Rows are one point carried round by a steady rotation, each followed by how many steps it has turned.
The counts run from 0 to 119.
[ -4.5  11.8  -1.1 -17.2 -14.9 -36.7   1.1  31.3  -0.5   5.5  -3.9  49.3
  44.4   2.2  -9.5 -22.0 -10.3   8.3 -29.3 -21.2   3.5  -1.6 -11.0  14.0
   4.4   0.4  24.0 -35.1  -9.4 -26.7  -8.1  24.5  -0.1  23.2 -18.5]
44
[ 23.7   7.5  -0.5 -19.2 -18.5 -29.4  -8.7  32.7  -0.1  -8.8  16.9  30.0
  26.1 -37.2  17.5 -19.5  27.7  11.5   1.8   0.6  19.1  24.9  -7.0  47.3
  -1.5 -12.7 -24.9 -24.7  29.7   4.8  14.3 -10.1 -17.2  16.8  14.2]
112
[ -8.3 -26.9 -22.2  -3.8   5.5   9.9  -2.9 -37.4 -30.5   5.1  -7.9   0.0
 -23.9  -8.7  11.2  -5.2  -4.0  26.3  15.3  12.4 -47.2  -6.0   7.8 -17.3
 -26.9  14.8 -40.0  -6.4  32.8   1.5   2.1  14.0  -9.2  32.3   4.1]
90
[ 19.6   3.8   1.7   2.8  -7.8  -9.5  -2.8  10.3 -35.9 -18.2  23.6  24.4
 -16.8 -17.0 -18.5  33.4  36.5  -5.1  15.5  20.7  29.9   4.5  10.3   7.4
  10.1 -29.3  -4.2   2.2  26.1   0.6  19.1 -23.0 -29.7 -18.7   8.6]
108
[  4.9 -10.2 -10.2 -27.9 -30.9  15.2 -33.9  11.6 -28.2  13.9  -9.7  28.6
 -26.8 -22.4   9.8  13.7   8.4  28.2  15.7  17.5   4.0  18.5 -33.4  34.9
  -7.7 -20.6  -5.2 -23.8  -1.1 -20.5  20.9   1.2  -2.0  15.1   8.2]
20
[ -4.0 -17.3 -13.8  -2.4   0.1   0.1  -8.6 -33.9 -41.4 -19.9   5.7  34.6
 -27.9 -17.6 -29.0  -7.8  14.5   2.7   6.4  23.9  24.2 -22.1 -29.7  34.9
  -7.5   1.2 -23.9  -4.1 -25.2  -6.3  33.7 -19.1  -5.0 -10.9   9.3]
17
[ 15.3  15.6   4.0 -12.5  37.1   0.4 -31.4   0.4 -23.8  24.9  15.0   1.7
  -3.7  19.3 -37.9  22.1 -11.7  -7.2  -6.5 -17.1  30.2 -17.8 -30.8   8.4
  -8.2 -19.6  48.3   6.5  -4.0 -26.8 -11.6  11.9   3.3  19.1  -3.9]
50
[  4.8 -27.4 -19.5   3.6  18.0  -0.3 -35.2 -10.9 -12.9  22.1  -7.7  -1.5
 -40.4 -32.8  22.6  10.9 -29.0  17.9  -0.2  -0.3 -15.0 -11.2  13.2 -17.6
 -20.2  34.6 -32.7  32.1  24.5  16.3 -12.8   4.9 -12.1   6.7  -1.8]
92
[ 30.6  12.1  -4.9 -50.7  -7.5  28.6 -20.1  -1.4  19.3  11.7   7.4  -4.9
  21.4   1.9  14.0  -5.8  -2.2   6.4 -16.3 -13.7  -7.7 -15.7  18.8  11.1
  -1.5  15.3   4.5 -15.7  10.8 -13.3 -15.5  47.6  21.4  38.4 -26.2]
57
[ 22.9 -27.2   6.5   8.4 -17.6   0.1  24.0 -20.4 -30.6 -23.2 -11.7  -2.1
 -15.5 -19.2  -2.9  33.6  -1.3 -14.8  23.5  35.9  11.7 -37.7  13.6 -10.8
 -11.3  12.9 -34.4  16.7  18.8   9.6 -24.1  -0.4 -30.1 -19.4 -15.6]
96
[ 10.8  18.0  -6.0 -56.2   5.4  13.5 -32.8   1.1  18.5   9.1  20.6  -6.8
  17.9 -16.3  13.3 -15.6 -18.0   5.3   3.2 -26.3  -2.8 -11.2  13.7  18.3
  -5.7  32.3  13.5  -7.1  -1.0 -21.1  -7.1  39.4  25.3  36.7 -14.7]
56
[ -7.9 -16.1 -14.0   3.8 -40.4 -13.2 -20.9  10.7 -16.4 -14.9   0.9  21.6
  24.0 -45.9  16.7   5.5 -24.7 -12.9  10.6  16.1  -4.5 -30.2   3.9  25.3
  14.6  12.4 -39.2  -4.7  -4.8   2.6 -21.6 -15.5 -24.1 -19.6   6.2]
99
[ -4.0  20.4  -2.0 -50.2  23.5   9.0 -28.6  -5.3   1.9 -11.8  21.3  -2.5
  10.8 -26.2   6.8 -23.0 -11.9  -0.4  20.3 -22.6   2.5 -14.9   6.8  17.2
  -4.0  40.7  22.0  -5.6   0.7 -24.0   1.0  34.8  20.0  35.9 -12.9]
55
[-33.9  22.8  14.1 -18.4  -4.2  20.9  16.9  -4.9 -16.7 -28.4  -7.8 -24.8
   0.6  -1.6  18.7  41.2  -3.3  -0.9  13.6  -0.9 -33.8 -26.4  28.8 -27.1
   1.8  -6.6  23.9 -19.6   2.6 -32.4 -30.3  14.5 -15.4   5.1   8.6]
65
[ 23.3 -32.5 -25.5   4.6  27.1 -17.3  10.9 -12.5   4.8  42.4  11.1 -21.3
  24.0   1.2  -3.1  14.7  27.3 -16.4  -9.4  -5.1   4.3 -17.1 -11.5   6.1
 -37.3  -3.5  -2.2  -0.9  43.2   6.8 -11.3  20.7 -24.3   3.1   4.7]
82
[  2.3 -20.9 -14.9  18.7 -18.1 -31.5  13.4   1.4 -20.4   0.2  -5.8  42.0
 -15.3 -14.2  22.7  31.6 -20.1   7.5  27.2 -11.4 -17.0 -10.4 -34.9   3.7
  -4.5 -29.7 -18.5   9.1 -22.2  -5.4 -31.7 -14.1 -35.3   8.3   8.8]
7
[-11.2 -26.5 -22.6  -0.7  17.5   0.8 -18.7 -22.3 -23.3   7.7  -5.7  -1.2
 -36.3 -23.1  18.7  -5.3 -16.8  23.7   8.8  11.3 -30.3  -8.4  12.6 -24.3
 -28.7  29.5 -41.6  13.3  28.3   9.9  -0.5   6.1  -5.6  21.1  -1.6]
91
[-23.5  21.3  12.9 -20.7  -0.3  -6.7  -9.4  -4.7 -21.4 -18.4 -36.7  32.3
 -14.2   2.8   1.8   7.1  12.0  46.9 -44.9 -10.5  25.1  13.9  18.7 -47.4
  10.7   2.7  19.8  13.3  21.8   8.2  10.9 -12.8  -0.2   3.9 -11.1]
35
[  1.0 -29.4 -44.9   7.5  53.4   6.1  -0.9 -38.4 -20.4  -8.4  23.3 -19.8
  15.3 -24.5 -15.0 -15.4  20.2 -12.8  15.1   6.5  -4.5 -32.5 -17.7  13.6
  -1.0  13.7 -25.2  20.1   2.3  -4.2 -13.9  -6.5 -10.2   7.5   6.4]
85
[-18.5 -38.0  -2.3  -1.1 -18.8 -37.9  26.8   2.4 -32.5   5.9   2.1  41.2
  -4.0 -18.2  33.2  33.5   0.4  11.9  27.8   4.1  -7.9 -10.0 -13.9 -30.1
 -19.3 -12.3 -23.5 -25.0  -0.2  12.3   1.8  12.6 -13.2  -0.3  18.4]
9
[-25.0 -13.3 -31.8  16.7  15.3  -4.0  18.8  16.3 -17.3   1.1  15.7  17.5
  -4.6  -1.0   6.4  22.6  29.1 -11.5   8.5  -7.9 -53.7   0.4  21.4   3.4
 -13.9 -17.7  11.8 -23.6  12.3 -36.1  16.5  21.5 -23.6  18.2  19.4]
77
[  1.0  35.5  24.1  -1.0   0.3 -38.2 -18.1   1.2  -5.7  -7.6 -29.0  37.4
 -12.1   0.0  -7.0  15.7  -0.3   7.6 -40.5 -28.2  38.9   5.8   2.8 -18.5
  -0.8   5.7  27.0  39.3  13.3   6.8 -11.3 -12.1 -15.8  -4.4 -15.3]
37
[-12.3  30.6  24.1  -4.4  16.4 -24.2 -12.5  -5.3 -11.6 -12.1 -32.4  39.8
 -19.0  -2.1  -0.9  10.6  -0.1  40.2 -44.5 -16.1  30.7   6.8  16.1 -31.1
   4.6   9.1  20.8  26.0  14.7   6.3  -7.6 -16.4 -11.1  -1.2 -17.2]
36
[  2.3 -16.4 -20.8  24.8   9.5 -22.3   4.2  -9.9 -15.7 -13.4  -8.2  44.7
 -19.0 -14.5  10.6  24.7 -24.5  15.7  18.2  -7.1  -9.7 -11.8 -26.6   0.8
  -1.2 -24.8 -19.3  27.2 -35.2  -1.3 -33.3 -27.3 -39.0   0.3  -1.4]
6
[ 25.5 -39.4 -33.8   9.2  35.6  -4.9  17.4 -26.5  -4.7  15.5  15.7 -23.7
  24.6   1.0 -12.2   8.9  40.0 -35.0   1.6   4.6   6.4 -28.4  -4.0  -2.0
 -26.2  -3.7 -14.6  -3.1  36.8   9.3  -2.6  24.4 -16.6   5.1   8.9]
83
[-20.9 -18.1 -35.6  18.4  47.5 -10.2  12.8  19.0   5.8  12.9  25.3  -0.6
  -6.1 -27.0   4.4   4.0  13.3  21.6   4.7  -6.7 -21.6   3.2  17.4  -5.6
 -35.8  13.9  17.3 -11.0  15.5 -34.9   0.5   8.4 -34.3   5.2   5.9]
79
[ -3.7 -12.4 -21.4  -4.8  -3.6   2.4 -30.0 -14.1 -30.0  -8.6   9.6  36.4
 -25.7 -34.2 -18.6  -4.9   2.0   6.5  10.8  18.3  19.9  -9.5 -31.5  49.5
   1.2   1.4 -19.8  -0.4 -35.3 -20.7  20.7 -21.1  -2.8   3.4  11.8]
18
[-11.9  26.0   3.5 -11.8  11.6 -24.3  22.9  25.6 -20.1 -35.8   5.2  57.1
  27.5 -19.0 -16.7 -17.7   1.2   4.6   7.5  -6.1  14.6 -11.3   2.7   2.5
  26.5  17.2  33.2  -5.4 -13.8 -31.5  -2.0  10.1   1.7   7.7 -14.9]
42
[ 36.4 -32.6   4.7  -0.5 -24.1   0.1  10.3 -16.9 -19.0   2.0 -14.0  -6.5
 -15.6 -10.9   3.8  44.2   0.6 -13.2  20.4  24.9   9.2 -30.9  15.9 -14.2
 -11.2   4.8 -28.4  17.2  35.1  17.8 -31.3   6.9 -26.5 -12.4 -16.9]
95
[ 15.2 -30.8  -1.4 -10.2 -23.2 -15.7   8.3 -42.5 -22.8  11.7   5.8  23.1
   3.5   2.1 -32.4  16.0  28.9  -1.9  -0.8  20.2  34.8 -27.0 -26.7  20.4
 -14.3 -17.1 -32.8 -19.5  -0.5  13.9  16.7   1.9   2.4 -16.1  -7.8]
15
[ -9.7   0.8  -6.4 -12.2 -11.9  -7.4   0.5 -23.4  25.6  12.6   3.5  -4.0
  37.0   5.2  -2.1  38.2  27.8 -15.7 -33.2 -24.8 -14.8 -25.8  56.8  -7.8
   4.0  -0.3  -4.6  -3.1  18.3  -4.7 -12.2  25.5  -1.4 -18.6  -2.7]
70
[ -2.4  24.9  18.1 -38.4  19.1   7.9  -1.3 -13.2 -30.9 -23.1  16.9  -9.5
  -0.7   5.8 -18.4  -2.5   7.4 -14.8  44.5   4.4   4.7 -14.6  -5.5   2.5
  -8.0  12.0  36.1 -15.8  14.5 -28.5  15.0  35.0   8.7  33.7   2.3]
53
[ -1.4  -3.0   3.9 -37.3   3.1   4.7  -8.5  -1.3  -6.8 -13.4 -15.0  11.1
 -43.8 -33.2  21.1  -7.4   4.6  31.3  -7.2  28.1  37.5   9.9  -4.6   3.8
 -48.3  20.4   1.0 -11.1  24.0   5.0  34.2   5.8 -10.3   9.3  -0.5]
23
[-21.0  -6.1   1.9  17.0  -9.5 -26.0 -38.5 -11.1  -7.1  -1.2   4.2  21.4
 -22.1 -19.9 -17.9  -7.3 -10.8  28.2 -46.1  14.8  14.0  -7.6  19.4   0.0
 -24.1  -7.3 -25.4  -8.3  15.1   6.6  10.6 -36.3 -32.0 -28.9   1.5]
104
[  7.7   9.1   4.5   0.8   7.7 -13.7   4.4   7.9 -28.6 -39.7  28.7  18.0
 -19.0 -31.6 -19.6  18.7  33.2  11.5  29.0  20.9  26.9   8.7   6.1  11.0
   6.6 -12.5  -3.3  -3.0  25.8  -4.9  15.8 -33.5 -26.5 -16.7   7.0]
109
[  4.8 -24.7 -10.1  -2.1  -7.0  -4.8  10.3 -45.4 -33.3  -8.3   2.4  27.5
 -17.0  -5.9 -37.6   1.3  25.0  -5.0  -0.1  22.0  27.6 -28.2 -19.6  21.2
 -10.1 -13.1 -30.2 -11.1 -16.5   6.5  35.3  -7.3   0.0 -15.7  -2.6]
16
[-10.1  -9.5  -5.2  -5.8  25.4  -5.3  -3.5   0.7 -26.6   4.8   2.5  32.1
   1.6  27.4 -37.1 -25.4   2.1   4.3 -44.3 -11.2  24.0 -14.2   4.2 -34.6
 -20.2  -3.6  30.3 -30.8   0.1 -20.2  28.4  21.4  16.1  14.9  -5.5]
47
[  8.4  13.3   7.0 -20.3  25.8  33.2  -8.0 -29.7  -0.1 -34.1  -9.9 -21.0
 -26.6  14.7   3.1 -12.1 -16.2 -17.4 -42.3  -2.9  -7.6 -32.5  28.2  -5.5
 -23.5  11.2  -0.4   0.2  -8.3 -13.0 -16.9  12.8  -5.4  23.3 -26.9]
60
[ 39.3  -4.8  -7.4  -3.7  32.3  -5.7 -19.5  13.8 -21.5  -7.1 -14.1   9.9
 -14.0  -4.4  -6.3 -19.0  -3.3  28.7 -44.3  -2.5  49.2  13.4 -27.4  12.6
  -4.8 -17.2 -14.5   9.0   9.3   3.6 -19.2 -29.8  -9.8  18.4   9.6]
117
[ 21.4  23.0  17.6 -23.8  12.0   1.3 -23.4  -5.2 -34.4  16.5   5.9  -5.4
   5.6  24.9 -26.8  25.0  -3.4 -14.2  15.9 -10.3  20.1 -12.0 -36.3  14.6
 -10.1 -26.7  45.9 -10.1   8.8 -28.5 -10.4  22.7   3.1  28.7  -2.2]
51
[-21.9  19.9   0.2 -32.0 -32.9  -0.6 -36.6  12.1 -22.3 -18.6 -39.3  30.7
  22.5  -7.7  42.8  -2.1  -1.6  15.5 -31.6  -7.4   3.3   7.6 -14.4   3.2
  29.9 -13.2  -7.7  -4.7   3.6   4.7   1.5  -8.4   2.9  26.4  18.1]
32
[  2.3  -8.9  -0.6 -33.3 -29.3  13.6 -16.0   8.2 -21.8   7.1  -9.4  25.0
 -34.0 -19.1  15.4  24.6  18.1  39.3   9.3  32.2  10.0  20.6 -22.0  15.9
 -21.9 -12.5  -7.1 -22.5  19.0 -14.9  28.6   9.8  -5.4  19.8   1.2]
21
[-51.7  30.3  12.6 -13.2  11.1 -17.6  -5.3 -15.1  18.9 -15.6   1.9 -23.0
  19.6 -25.3  26.6  18.7 -14.4   8.5  -1.5 -28.9 -24.0 -24.4  36.5 -19.8
 -17.3  25.9   9.7  -6.9   9.5 -19.6 -25.8  16.7 -17.3  -0.6   3.1]
67
[ 10.1 -35.6 -11.3 -11.9  -9.2 -34.1 -10.9 -14.7   1.7  43.4  12.5  29.8
  21.0 -31.8  -6.3  23.0  -0.9  24.4  -7.0  -6.5  44.6 -21.3 -21.5  13.1
 -20.1   6.4 -18.1  -7.0  -4.7  12.0  -9.4  -3.0   0.9 -30.3  -5.3]
13
[  2.4  17.6   4.0 -11.5   0.8  30.3 -19.2   0.7 -10.0 -13.8 -11.0 -22.6
  -8.4   6.2  26.3  39.2 -22.7 -37.6  -8.8 -12.8 -18.5 -26.3   8.8  -1.5
   9.2 -19.0  14.9   4.5  -9.2 -29.8 -46.5  15.1  -7.8  17.7  19.4]
63
[ 38.1   2.7  -0.9  -1.9  18.1 -12.4 -18.8  12.3 -26.7  -6.1 -29.8   8.9
 -11.5  11.7  -3.2  -6.5  -1.1   9.0 -33.3  -8.3  45.9   9.7 -36.6  15.4
  -1.8 -28.6 -13.5   6.5   8.9   1.5 -26.2 -20.4  -9.2  22.2  17.1]
118
[ 25.6 -29.5 -12.4   5.9   2.6  -1.6 -36.9  -8.7  -4.1  31.5  -8.5   0.9
 -32.2 -27.6  23.5  27.4 -24.4  13.6  -2.4  -5.1  -0.1 -10.5   6.3  -8.7
 -18.1  19.9 -27.4  37.3  22.7  15.2 -28.1   2.8 -11.3   2.0 -10.3]
93
